One vector is turned by the same rotation once a tick. Each row is the vector after some number of ticks, and that number follows the row.
The counts run from 0 to 177.
[166 121 118  90 133 123 154  92  71 128 164 172 106 132 121  94 138 131
 135 181 131  82 169 137  97  94 134 141 141 109 130 163 110 119 151 122
 143 154 144 171 153 119  81 114 161 137 109 140 109 161 145 148  81 127
  85 141 152  83 112 149 108  99 115 141 105 183 101 138 131] -> 139
[ 86 144 128 154 134 130 166 137 127  97 147 134 119 127 129 129 176 147
 110 102 193 138  48  93 150 116 139 107 123 122 136  91 159  93 159 128
 192 128 132 128 121 137 121 131 102 134 143  96 107 148 124 147  97 112
 156 156 160  87  91  97 176 117 120 116 156 105 146 114 122] -> 85
[141 143 159 140 135 140 143 140 152 105  83 108 162 141 197 138 156  97
 117 148  91 172 122 174 133 154 110 131 124 103 117 131 148 119  99 123
 106  51 151 152 103 106 156 137 120 129 108 113 122  80 127 109 121 115
 164 114 148 133 153 128 107  98 125 112 113  84  94  83 158] -> 113
[104 127 168 158 160 157  83 120 156 106 125 103 107 131 117 133 153 100
 141 154  94 132 112 123  95 128 132 129 148 147 107 144 149 114 139 129
 147  92 109  67  94 111  97 100  85 125 128 134 130 151 104 115 147  94
 116 142 143 117 109  29  83 129 103 126 140 168 140 107  91] -> 91
[160 103 115  81 130 113 157 171  94 129 166 179  79 157 172  79 124 118
 131 127 125 160 108 164 113  86 160 141 173 135 116 110 138 158 139 100
 139 113 139 124 109 127 149 123 114 162 127 142 155 130 121 168  72 115
 139 145 150  52 128 126 122 138 115 122 125 127 107  95 155] -> 76
[110 123 132 169 149 115 140 125 116 100 134 131  91  82 108 128 164 162
 146 110 161 118  73 111 130  97 163  98 146 140 142 109 153  94 154 119
 177 151  98 104 113 148  98 124 113 144 154 120 117 145 116 141 106  76
 127 149 133  72  85  76 174 118  98 130 170 110 139 112 118] -> 87
[173 116 170 123 127  89 144 115 110  98 119 147 105  91 136 129 147 131
 176 119 112 100 101 181  91 110 144 148  88 142 176 126 147 122 123 116
 168 127  93 113 154  97 121 149 151 201 147 142 120 103 109 134  77 102
 117 119 126 101 115 137 129 102 126 114 100 123  84  94  95] -> 107
[143 102 138  93 121 159 130 155 138 133 145 129  93 126 160 118 156 156
 125 154 167 153  95 127 143 156 139 141 186 143  94 120 122 147 157  87
  82  83 163 116  78  92 139  97  65 107 144 129  82 120 105 119 110 127
 135 191 135 129 146 119 148 130 133 175 132 112 144  90 149] -> 80
[151 124  90 118 104 134 147 124 139 161 148 148  86  92 133 106 129 127
 135 174 129  96 125  88 172 111 134 119 171  73  73 153 113 130 129 110
 107 111 147 163 118 118  86 117 102 114 111  88 128 141 139 120  79  77
 111 124 163 158 129 128 142 105  99 123 164 150 109  85 112] -> 15
[163 119 152 139 101 124 166 137 123 144 149 150 117 134 115 155 176 167
 110  69 113 149 130 172 154  63 156  86 130 147 150 105 127  90 198 101
 117 182  95 147 159 121 102 149 132 128 113 109 114 127 139 151 114 148
 107 168 125 123 142 128 161 137 129 138 136 127 125  89 167] -> 67
[138 153 126 143 105 110 177 113 126 125 143 160 132  86 135 144  91 165
 126 108 180 121  73 137 136 114 154 152 130 139 152 122 137 126 175 114
 166 121 121 166 182 103 118 100 115 111 146  69 116 128 111 134 110 146
 184 143 157  99 115 182 156 113 124 134 154 126 147 160 161] -> 2
[161 112 175 135 174 164  66 138 130 144  97  94  85 124 155 107 101  95
 154 174 104 120 140 119 118 134 109 151 136  96 145 123 166 163 134 115
 124 141 100 119 152 106 101 117 104 121  92 145 157 130  96  87 114 118
 124 135  97 135 154  97  73 124  78 123  84 155 112  88  99] -> 174
[155 129 177 148 120 145 137 131 116 125 114 150 112 121 142 153 154 170
 109 103 101 135 144 166 109  80 153 118 141 167 172 112 139  89 197 122
  92 175  78 122 145 113  84 117 119 100 126 119 122 124 126 137 133 143
 114 178 101 127 145 115 122 129 124 162 119 132 140  75 189] -> 69
[161 155  85 127 120 119 170 135 107 113 152 179 152  77 142 141 153 110
 123  89 113 130 138 131 137 107 164 144 156 107 130 100 106  83 129 184
 117 153 147 159 145 134  83 117 118 159 113 115 125 126 138 101 103  96
 131 107 140 142 160 186  90 144 108  94 139 137 120 103 165] -> 35
[154 110 110 110 115 121 109 138 137 133 200 140  85 149 156 109 139  87
 128 131 143 115 103 104 123 143 135 121 107 124 167  45  90 136 109 125
 171 100 158 153 141  95 130 108 141 169 156 133  96  94 122 114  98 111
 164 117 163 118 146 158 149 151 136  93 104 133 101 116  71] -> 44
[159 146 118 106 122 124 155  96  68 114 156 182 106 127 128 108 118 138
 120 184 132  79 159 123  94  97 137 163 133  95 134 166 116 116 148 134
 152 164 131 178 172 130  84 105 152 134 114 127 122 157 140 156  85 126
 109 130 140  74 102 142 111 102 122 134 114 185 100 134 128] -> 138
[146 128 148  92  94 193  96 110 131 136 149 122 118 174 108 155 120 104
 110 153 121 138 138 155 126 140 131 133 100 131 130 116 129 153 171  72
 107 119 132 143 161 100 131  97  90 108 107 150  69 120 113 128 180 176
 120 157 141 119 150  99 103 176 133 142 106 155 112 134  81] -> 61
[149 109 144  94 120 188  83 113 121 139 137 109 115 156 101 149 116 102
 119 158 126 146 149 162 123 135 131 130 113 129 143 119 137 161 166  65
  89 130 120 146 146 110 125  93  98 119 104 154  72 128 110 130 181 159
 101 166 138  96 154  83  96 163 126 152 108 157 114 137  93] -> 60
[141 135 140 117  63 136 177 133 138 149 170 162 125 176 117 153 176 130
 101  75 121 140 114 160 163  83 143  94  98 132 138 108 106 105 189  91
 141 150 127 161 178 111 130 153 127 127 103 109 100 117 151 155 119 170
 131 149 154 129 130 128 158 160 142 102 140 137 105 114 127] -> 65
[169 122 139 120 106 131 165 142 145 123 121 149 130  64  85 149 168 140
 135 126 123 140 101 142 175 118 133 145 146  97  68 175 125 130 159  98
 105 137 131 136 148 123  93 134  84 187 107 104  79 173 107 120 119 102
  72 136 103 124 137 135 120 141 116 103 152 154 115 113 111] -> 98
[118 120 101 124 143 158 144 112 135 164 107 119 135  98 117 106 141 126
 117 162 163 116 141  92 176 116 130  94 164  82  87 141 142 109 146 137
  94 122 160 168  92 108  68 130  96  91  86  92 104 160 146 106 104  96
  86 138 170 157 145 132 120  97  96 162 147 141 130  91 143] -> 17
[134 146 128 136 107 118 180 122 134 128 125 147 158 107 145 143  88 150
 107 111 174 145  73 150 147 118 151 154 120 124 141 123 144 132 181 115
 164 111 125 171 171  96 140 112 109  96 130  63 104 130 111 127 123 159
 193 133 164 110 126 183 140 114 126 129 157 120 155 169 169] -> 1
[163 116 148 122 112 140 162 135 150 121 122 143 140  60  91 149 184 145
 130 130 122 123 113 144 164 131 124 149 144 111  80 167 128 119 161 107
  99 135 139 136 143 108  79 134  83 175 108 112  70 169 104 111 122 111
  65 151 100 143 139 146 108 135 125 130 133 154 115 109 120] -> 99
[ 78 151 141 129 120 158 161 145 132 104 140 127 129 154 158 134 177 149
 102 117 200 148  51  81 153 156 121 125 136 134 120  97 144 104 166 120
 162  93 170 125 101 108 135 110  76 106 139 104  94 141 120 127 108 142
 173 174 167 128 108 113 156 123 138 139 148 107 155 104 131] -> 83
[141 128 139 161  99 107 109  99 151 102 155 112 101 145 118 147  94 103
 138 165 113 117 105 151 118 127 149 132  90 126 144 119 125 139 118  84
 174  81 114 153 161 122 148  93 151 143 168  93  83 110 117 136 145 109
 174  98 158  60 109 104 159 128 131 106 143 133 106 170  80] -> 126
[125 136 112 159 171 137 125 124  93  82  96 115 134 133 151 147 121 132
 139 145 135 156 152 141  92 112 182 120 175 115 149 128 157  89 164 165
 117 145 109 108 107 145 111 119 111  62 106 125 122 113 136  80 119 120
 157 143 122 118 128 103 112 110  64 150 137 105 146 110 189] -> 153
[141 128 126  96 132 135  87 131 120 109 155 142 105 137 163 122  90  86
 126 148 156 119  95 109  86 158 142 164  94 131 185  52 127 152 120 141
 161 110 145 129 146  91 129  84 115 158 162 144  89 107  98 107 117 129
 179 115 138 116 158 163 117 152 140 121  86 135 120 128  81] -> 42
[128 165 168 167 119 143 133 113 143 115  95 127 156 160 147 145  99 130
  74 185 100 148 142 117 138 101 118 131 125  87 117 165 157 103 156 132
 115 136 111 187 168 124  81 100 139 100 108  61 105 161 146 125 148 136
 152 128 113  97 142 122 125  90 123 135 120 156 126 121 165] -> 134
[121 183 118 144 137 197 141 118  80 110 167 147 118 128 132 125 142 110
  92 133 118 115 125  82 141 104 113 119 123  81 162  82 136  93 115 148
 149 163 127 182 165 170  95  83 135 122 103 141 154 131 127 154 143 103
 131 123 168  71 113  92 104 137 108  89 132 137 108 122 107] -> 54
[158 102  66 109 141 109 133 139 112 119 196 143 109 135 121 111 129  95
 167 131 140 138 117 134 124 131 186 139 180 109 101 117  93 142 141 132
 173  97 162 117 124 134 139 107 103 144 114 137 111 132 125  95  92 115
 152 116 163  95 128 136 108 166  79  84 158 165 121 172 113] -> 159
[159 104 152 178 198 113 107 132 124 158 136 106  95  99 125  99 141 125
 156 115 106 113 131 106 137  89 133  98 137 109 159  98 150 108 142 147
 161 176  92 130 158 125  65 138 142 144  93 130 169 157 122  92  84  93
 109 130 111 113 133 118 111 118  75 111 107 159 114 104 120] -> 171
[ 83 153 137 138 123 144 167 147 128 102 139 129 130 148 148 135 172 148
  99 104 189 147  41  88 151 137 124 113 126 126 128  92 148  95 164 130
 185 108 154 129 112 117 126 125  93 114 138 101 105 147 126 145 105 127
 165 155 170 107  92 110 176 120 126 133 156 104 151 109 129] -> 84
[146 115 144 160 140 125  95 148 175 134 128  87 127 129 125 154 123 128
 132 137 163 160  96 106 157 158 151 137 145 120 118 110 124 136 184 122
 136 119 137 124 159  91 110 107  87 108 118  84  57 149 107  44 133 145
 168 148  91 165 164 141 153 143 113 124 131 141 162 145 119] -> 164
[150 126 134 127 104 124 156 160 155 119 115 152 128 117  99 139 143 110
 131 134 102 162  75 148 177 102 147 140 124  80  58 174 161 147 141  88
 141 108 132 129 152 146 122 147  81 200 105 102 101 164 121 132 116 104
 119 114 120  91 127 104 115 146 107  69 154 149 104 116  89] -> 96
[122 155 171 115 126 161 134 141 101 102 123 171 120 176 181 127 130 130
 100 124 103 134 135 138  64 102 138 160 143 168 168 120 147  98 172 151
 135 128 115 106 133 103 110  92 104  98 123 144 172 121 117 154 116 156
 165 160 144 102 126 105  74 125 133 137 105 146 134  80 165] -> 72
[160  70 107 137 163 104  99 154 163 143 152  91 117 118 110 132 130 109
 151 132 158 175 115 139 165 144 180 107 170 119 102 111 112 144 167 107
 134 104 155 120 126 106 133 119  94 125 106 103  64 147 121  51 119 126
 136 142 115 132 163 143 146 160  93 133 140 151 148 159 133] -> 162
[121 196 133 156 126 211 130 123 100 101 154 138 118 132 151 139 147 115
  85 143 112 112 123  72 147 121 105 129 118  82 159  82 134  84 119 148
 134 150 120 180 162 169  95  81 126 111 115 132 150 127 126 141 146 105
 148 124 147 102 120  86 110 130 108  85 129 134 113 108 111] -> 53
[145 160 121 128  71 138 130 139 153  96  85 145 153 139 144 191  97  82
 138 134  89 152 120 153 119 110 166 143 112 105 117 122 147 119 160 136
 103 118 109 117 150 120 131 144  87 124 122  95  92  92 132  72 135 134
 172  94 121 180 176 138 106 145 110  86 134 116 116  78 122] -> 31
[144 130 130  97  84 123 128 115 123 106 100 124 115 206 157 152 111 115
 149 181 151 125 119 149 106 138 148 130 101 104 129 131 144 145 175  90
 133 118 126 137 140  97 157 152 133  87 127 123  58  88 143  97  92 173
 165 141 125 148 128 132 166 102 119 152 109 123 115  91 101] -> 145
